Each row is where one point has got to under a steady rotation. How many ticks took it there?
The counts run from 0 to 669.
[138, 120, 131, 122, 127, 140, 149, 136, 120, 111, 156, 144, 154, 155, 132,
 137, 114, 150, 133, 172, 138, 158,  87, 119, 110, 142, 135, 120, 129,  97,
 126, 143, 121, 118,  92, 128, 129, 123, 135, 164, 159, 116, 128, 169, 134,
 142, 111, 130, 117, 144, 118, 108, 102, 132, 141, 125, 132, 124, 109, 114,
 181, 125, 135, 150, 133] : 363
[150, 128, 121, 154, 120, 159,  99, 125, 110, 130, 139, 150, 139, 137, 108,
  88, 128, 137, 128, 143, 124, 168,  98, 128, 119, 139, 137, 139, 121, 125,
  79, 147, 106, 137, 117, 137, 122, 116, 144, 104, 151, 121, 110, 156, 135,
 129, 158, 120, 138, 130, 115, 111, 117, 140, 130, 127, 113, 102, 127, 131,
 147, 183, 104, 141, 148] : 280
[112, 114, 124, 116, 118, 137, 144, 133, 139, 119, 131, 137, 161, 166, 131,
 108, 127, 148, 145, 166, 126, 184,  74, 114, 118, 137, 137, 130, 108,  96,
 104, 131, 115, 136, 102, 124, 104, 132, 123, 150, 152, 122, 122, 143, 134,
 139, 116, 147, 109, 134, 134, 130, 126, 138, 142, 149, 116, 113, 124, 127,
 156, 136, 113, 155, 113] : 368
[137, 122, 124, 121, 132, 138, 149, 136, 127, 111, 155, 139, 152, 152, 137,
 139, 120, 154, 134, 179, 138, 163,  82, 121, 112, 142, 135, 118, 124,  95,
 125, 147, 122, 131,  95, 127, 126, 121, 131, 165, 157, 121, 125, 163, 129,
 142, 109, 136, 111, 144, 123, 108, 107, 133, 145, 131, 130, 125, 113, 116,
 177, 129, 133, 146, 125] : 364
[139, 137, 158, 132, 109,  89, 101, 112, 107, 131, 117, 131, 141, 144, 142,
 116, 103, 126, 106, 109, 124, 135, 126, 143, 139, 138, 147, 116, 134, 123,
 119, 150, 127,  92, 123, 124,  76, 130, 108, 138, 115, 120, 145, 147, 169,
 168, 145, 146, 105, 143, 123, 142, 122, 145, 136, 150, 149, 149, 162, 129,
 137, 155, 113, 125, 125] : 309
[159, 154, 117, 105, 126, 125, 103, 115,  76, 132, 127, 140, 128, 108, 129,
  94, 124, 125, 126, 125, 133, 138, 135, 137, 146, 140, 143, 103, 143, 109,
 106, 133, 119, 108, 100, 144,  98, 119, 111, 117, 130, 110, 114, 167, 161,
 147, 158, 138, 156, 142, 121, 112, 124, 132, 105, 114, 143, 125, 165, 121,
 162, 140, 110, 110, 126] : 435
[127, 118, 155, 150, 128, 135, 127, 129, 158, 115, 144, 131, 138, 143, 111,
 150, 155, 140, 126, 170, 126, 155, 104, 120, 139, 136, 179, 127, 107, 127,
 111, 163, 111, 148, 117, 139, 105, 100, 146, 121, 137, 128, 134, 115, 152,
 151, 132, 123, 101, 114, 153, 103, 128, 151, 139, 150, 141, 159, 129, 128,
 140, 162, 121, 123, 125] : 413
[148, 159, 124, 115, 109, 131, 113, 128, 111, 140, 119, 133, 127, 113, 123,
 111, 135, 127, 103, 135, 135, 168, 139, 117, 163, 138, 138, 105, 139, 130,
 100, 130, 110, 117, 106, 140,  82, 117, 115, 103, 134, 109, 119, 161, 182,
 156, 164, 133, 143, 143, 129, 110, 134, 133, 117, 126, 127, 123, 168, 119,
 126, 144, 126, 114, 101] : 431
[127, 138, 105, 112, 137, 158, 144, 118, 144, 103, 141, 100, 122, 115, 121,
 129, 152, 141, 143, 142, 135, 161, 165, 134, 147, 115, 173, 127, 117,  83,
 118, 124,  99, 137, 108, 133, 117, 103, 144, 129, 138, 104, 140, 110, 151,
 154, 121, 108, 129, 118, 173,  91, 147, 137, 136, 130, 125, 137, 132, 135,
 137, 124, 134, 109, 125] : 334
[159, 140, 155, 141, 130, 115, 116, 117, 116, 110, 152, 114, 144, 142, 148,
 133,  93, 137, 107, 132, 138, 131, 130, 166, 119, 129, 158,  97, 147, 102,
 128, 135, 118, 109, 111, 146, 133, 112, 116, 137, 119, 116, 139, 146, 153,
 171, 133, 136, 117, 159, 116, 126, 110, 152, 140, 123, 145, 148, 153, 128,
 171, 154, 125, 116, 150] : 315
[139, 105, 141, 145, 131, 152, 122, 122, 117, 148, 166, 125, 145, 117, 120,
 113, 139, 146, 135, 137, 131, 119, 145, 144, 120, 130, 172, 134, 170,  87,
 119, 120, 106, 100,  98, 119, 115, 110, 146, 123, 109, 139, 145, 122, 165,
 152, 135, 157, 135, 123, 117, 116, 123, 145, 127, 143, 141, 141, 128, 161,
 158, 150, 104, 127, 143] : 530
[121, 129, 150, 143, 123, 134, 105, 116, 148, 115, 110, 132, 135, 149, 107,
 122, 142, 131, 127, 157, 120, 163, 104, 114, 134, 133, 167, 129,  99, 126,
 101, 167, 110, 154, 131, 151,  93,  99, 141, 120, 129, 125, 132, 105, 153,
 146, 145, 125, 123, 113, 157, 113, 137, 154, 119, 154, 132, 153, 145, 127,
 140, 172, 111, 128, 128] : 416
[122, 121, 131, 150, 136, 128, 109, 125, 172, 119, 106, 111, 149, 143, 117,
 124, 133, 130, 149, 147, 117, 150,  95, 125, 128, 148, 172, 129, 108, 115,
 100, 169, 110, 141, 128, 138,  97, 118, 126, 123, 151, 127, 129, 120, 149,
 169, 145, 135,  85, 120, 158, 115, 136, 139, 115, 166, 142, 144, 123, 132,
 138, 156, 122, 127, 124] : 60
[157, 121, 163, 127, 116, 150, 127, 133, 110, 138, 158, 127, 141, 135, 122,
 124, 119, 159, 137, 133, 124, 127, 142, 137, 110, 139, 183, 136, 159,  95,
 116, 138,  96, 102, 110, 122, 112, 117, 124, 122, 111, 141, 124, 114, 156,
 150, 128, 154, 153, 123, 117, 118, 132, 171, 117, 138, 148, 155, 129, 168,
 150, 137, 113, 117, 133] : 175
[127, 125, 113, 158, 127, 152, 128, 125, 114, 136, 131, 157, 122, 126, 116,
  93, 125, 138, 145, 135, 112, 134, 109, 104, 112, 135, 129, 147, 118,  91,
 104, 156, 125,  99, 107, 107, 101, 109, 178, 156, 144, 111, 147, 142, 156,
 136, 139, 122, 118, 112, 128, 139, 102, 127, 108, 128, 136, 140, 106, 134,
 133, 163, 130, 150, 154] : 143
[142, 130, 138, 131, 123, 130, 122, 160, 116, 149, 172, 117, 162, 159, 126,
 131, 112, 180, 106, 135, 139, 158, 100, 154, 158, 136, 154, 136, 139, 127,
 135, 128, 108, 127,  85, 124, 105, 125, 124, 136, 155, 153, 130, 151, 142,
 143, 137, 142, 117, 120,  93, 111, 137, 145, 128, 125, 114, 131, 148, 130,
 155, 128, 140, 115, 126] : 163
[152, 129, 132, 128, 118, 143, 136, 134, 131, 125, 147, 129, 122, 121, 131,
 144, 119, 149, 138, 140, 131, 121, 150, 158, 126, 131, 185, 142, 132,  83,
 112, 161,  99, 107, 116, 133, 110, 122, 118, 130, 107, 130, 116, 105, 153,
 159, 130, 158, 116, 129, 128, 113, 119, 166, 130, 157, 137, 141, 142, 179,
 125, 152, 112, 126, 129] : 179
[131, 118, 123, 118, 124, 170, 120,  99, 122,  99, 140, 111, 144, 148, 120,
 103, 127, 136, 148, 126, 127, 156, 153, 160, 127, 113, 166, 126, 118,  86,
 104, 115, 105, 136, 110, 142, 134, 106, 140, 113, 137, 109, 143, 106, 141,
 153, 128, 124, 153, 125, 159, 108, 140, 144, 133, 123, 118, 122, 140, 140,
 169, 141, 124, 115, 162] : 329
[129, 125,  82, 124, 140, 134, 134, 137, 135, 119, 154, 109, 145, 138, 134,
 101, 123, 153, 138, 115, 139, 161, 109, 145, 151, 130, 140, 134, 109,  97,
 109, 122, 117, 122, 104, 102, 109, 139, 128, 141, 168, 108, 133, 172, 119,
 152, 135, 107,  85, 132, 139, 116, 139, 116, 166, 131, 109, 105, 118, 122,
 143, 129, 140, 125, 132] : 597
[155, 139, 131, 112, 115, 151, 116,  96,  79, 111, 151, 123, 137, 141, 109,
 104, 114, 147, 117, 122, 127, 181, 142, 104, 113, 137, 137, 158, 152, 116,
 112, 114,  86, 108, 122, 104, 105, 118, 129, 130, 138, 127, 120, 144, 142,
 128, 126, 113, 155, 127, 128,  85, 133, 133, 153, 132, 106, 110, 117, 121,
 146, 130, 120, 128, 127] : 480
[146, 131, 139, 132, 126, 125, 126, 110, 129, 101, 151, 115, 150, 149, 152,
 146, 101, 138, 112, 145, 144, 144, 128, 182, 136, 121, 163, 106, 129,  98,
 120, 132, 118, 123, 108, 149, 130, 123, 107, 132, 125, 112, 134, 134, 149,
 170, 130, 141,  96, 159, 126, 114, 114, 147, 166, 138, 125, 124, 155, 136,
 160, 157, 119, 122, 144] : 318
[154, 142, 149, 146, 124, 126, 113, 131, 113, 108, 145, 138, 121, 129, 122,
 126, 107, 160, 102, 141, 146, 152, 130, 117, 101, 133, 135, 152, 141, 105,
 133, 160, 101, 106, 140, 124, 109,  96, 152, 174, 102, 140, 139, 125, 143,
 144, 131, 133, 149, 131, 110, 110, 108, 149, 124, 140, 133, 156, 128, 146,
 140, 171, 111, 149, 139] : 622
[122, 145, 104, 134, 123, 136, 145, 164, 152, 145, 140, 106, 127, 123, 137,
  99, 126, 171, 122, 121, 144, 167, 131, 114, 147, 124, 144, 145, 134,  83,
 112, 119,  93, 115, 108, 107,  91, 125, 147, 153, 137, 137, 123, 133, 151,
 156, 141, 139, 115, 130, 123, 129, 144, 139, 133, 143, 123, 138, 127, 150,
  96, 136, 123, 136,  99] : 382
[138, 161, 108, 119, 118, 132, 113, 143, 135, 126, 114, 132, 127, 111, 123,
 133, 127, 141, 106, 150, 156, 163, 138, 144, 170, 125, 147, 117, 122, 119,
 116, 161, 114, 134, 104, 161,  96, 111, 122, 122, 140, 116, 123, 136, 171,
 160, 155, 142, 130, 132, 132,  98, 128, 128, 103, 135, 109, 129, 179, 135,
 122, 153, 133, 119, 108] : 427
[139, 121, 118, 117, 130, 120, 107, 150, 110, 151, 133, 140, 131, 123, 111,
 102, 140, 151, 145, 108, 122, 116, 118, 145, 153, 138, 160, 132, 123, 109,
 124, 162, 132, 106, 104, 118,  76, 118, 137, 141, 130, 129, 146, 136, 150,
 149, 152, 148, 140, 101, 126, 126, 139, 141,  88, 131, 150, 165, 153, 150,
 157, 135, 122, 111, 130] : 298
[107, 113, 131, 120, 115, 142, 143, 130, 140, 124, 129, 137, 165, 170, 123,
 103, 127, 148, 145, 161, 124, 187,  78, 109, 117, 137, 134, 133, 107,  98,
 100, 128, 112, 137, 105, 119, 101, 130, 127, 147, 152, 124, 121, 140, 134,
 140, 118, 150, 116, 136, 136, 133, 128, 139, 137, 153, 117, 114, 124, 129,
 157, 138, 112, 157, 114] : 369
[137, 145, 141, 118, 119, 125,  97,  98,  84, 118, 131, 128, 140, 166, 112,
 111, 119, 127, 113, 120, 110, 163, 123, 140, 160, 129, 155, 127, 102, 145,
 119, 139, 119, 138, 108, 137,  96, 112, 129, 111, 157, 112, 140, 139, 149,
 136, 143, 105, 132, 111, 142, 108, 139, 140, 128, 115, 126, 129, 154,  89,
 159, 137, 141,  99, 150] : 557
[149, 147, 142, 144, 103, 137, 138, 139, 128, 116, 158, 148, 113, 132, 132,
 134, 124, 148,  89, 155, 145, 178, 120, 115, 135, 128, 137, 130, 118, 119,
 102, 144,  99, 125, 119, 135, 109, 110, 143, 132, 120, 117, 110, 148, 145,
 139, 138, 119, 112, 153, 119, 111, 107, 154, 168, 134, 111, 124, 138, 136,
 109, 182, 107, 154, 117] : 629
[128, 153, 110, 131, 125, 128, 140, 161, 145, 145, 139, 106, 121, 121, 140,
  93, 128, 169, 118, 114, 137, 166, 128, 110, 144, 126, 143, 145, 130,  82,
 107, 117,  93, 116, 116, 107,  86, 120, 147, 146, 132, 137, 120, 137, 146,
 149, 143, 132, 114, 129, 124, 128, 150, 143, 130, 142, 128, 142, 131, 147,
  91, 139, 118, 131,  95] : 383
[143, 126, 135, 139, 101, 144, 140, 128, 142, 126, 135, 129, 118, 123, 131,
 138, 131, 134, 135, 132, 122, 134, 153, 142, 131, 130, 175, 135, 123,  98,
  93, 158, 101, 101, 121, 124,  98, 130, 123, 112, 118, 116, 121, 111, 165,
 166, 140, 140, 102, 135, 142, 125, 122, 166, 146, 160, 130, 136, 139, 170,
 101, 165, 114, 129, 122] : 182
[142, 134, 133, 116, 118, 120, 111,  97,  77, 105, 129, 151, 142, 155, 122,
 111, 100, 127, 124, 137, 122, 152,  94, 113, 107, 148, 121, 130, 123, 112,
 122, 157, 127, 105, 112, 122, 105, 126, 133, 161, 150, 113, 132, 173, 135,
 133, 123, 128, 125, 138, 121, 116,  99, 119, 131, 131, 130, 116, 126, 100,
 177, 139, 126, 150, 148] : 358
[119, 150, 120, 132, 114, 158, 151, 156, 136, 138, 145, 123, 131, 142, 131,
 125, 123, 179, 107, 148, 141, 175, 139, 123, 149, 112, 143, 153, 119,  86,
 121, 125,  97, 131,  95, 129, 104, 108, 162, 155, 137, 132, 134, 107, 158,
 139, 126, 137, 134, 114, 121, 124, 132, 150, 111, 123, 111, 143, 147, 147,
 107, 144, 143, 132, 116] : 25
[118, 128, 127, 126, 127, 123, 123, 139, 139, 147, 128, 118, 135, 122, 127,
 144, 129, 133, 127, 130, 139, 109, 135, 131, 162, 132, 172, 115, 136, 105,
 134, 163, 124,  96,  86, 135,  79, 131, 156, 138, 141, 132, 152, 130, 179,
 164, 140, 151,  98, 115, 120, 115, 126, 124, 109, 159, 149, 147, 146, 123,
 132, 126, 139, 130, 131] : 657
[153, 137, 120, 158, 122, 150,  98, 118, 115, 128, 130, 146, 139, 134, 110,
  91, 123, 137, 126, 143, 122, 169,  94, 123, 116, 141, 139, 138, 120, 127,
  76, 148, 104, 141, 119, 133, 115, 120, 133, 108, 146, 122, 103, 156, 136,
 127, 158, 123, 126, 135, 120, 107, 116, 142, 134, 135, 113, 101, 129, 128,
 142, 184,  99, 144, 141] : 279
[160, 125, 146, 130, 122, 145, 135, 139, 122, 128, 157, 127, 131, 124, 129,
 140, 124, 157, 139, 136, 130, 122, 147, 152, 118, 139, 187, 140, 148,  83,
 120, 152,  99, 107, 113, 133, 116, 116, 120, 130, 107, 136, 118, 104, 153,
 152, 128, 156, 137, 130, 122, 113, 124, 167, 120, 143, 148, 155, 134, 176,
 141, 141, 111, 121, 129] : 177
[122, 109, 121,  97, 131, 134, 114, 117, 127, 116, 131, 124, 151, 129, 102,
 149, 150, 126, 137, 156, 145, 151, 125, 136, 155, 136, 158, 118, 131, 129,
 141, 146, 123, 121, 102, 126,  90, 119, 117, 140, 148, 121, 159, 137, 163,
 165, 124, 141, 119, 114, 153,  84, 135, 108, 130, 158, 114, 130, 148, 118,
 177, 114, 138, 120, 116] : 211
[140, 139, 137,  96, 111, 143, 125, 102, 101, 109, 101, 133, 140, 140, 123,
 112, 107, 126, 152, 144, 119, 144, 136, 114, 100, 144, 148, 126, 141,  85,
 116, 160, 107, 105, 114, 137,  99, 121, 113, 147, 129, 117, 126, 119, 164,
 150, 117, 157, 166, 135, 143, 114, 123, 143,  90, 145, 147, 139, 135, 138,
 162, 118, 123, 132, 123] : 574
[129, 111, 154, 151, 126, 141, 127, 131, 156, 117, 149, 131, 136, 144, 112,
 157, 153, 143, 128, 166, 126, 151, 104, 126, 141, 133, 183, 127, 110, 127,
 114, 165, 113, 141, 113, 137, 112, 102, 149, 120, 138, 127, 138, 113, 149,
 149, 128, 120,  99, 110, 144, 101, 126, 150, 145, 149, 135, 151, 124, 131,
 143, 161, 125, 123, 134] : 412
[149, 111, 140, 140, 127, 139, 110, 112, 109, 125, 142, 132, 141, 150, 119,
 121, 112, 131, 162, 125, 107, 108, 105, 141, 112, 150, 185, 136, 122, 106,
 104, 174, 118, 115, 104, 131, 113, 137, 142, 118, 151, 128, 118, 136, 128,
 136, 140, 131, 109, 118, 122, 112, 112, 149, 125, 147, 159, 129, 111, 129,
 168, 147, 116, 130, 169] : 51
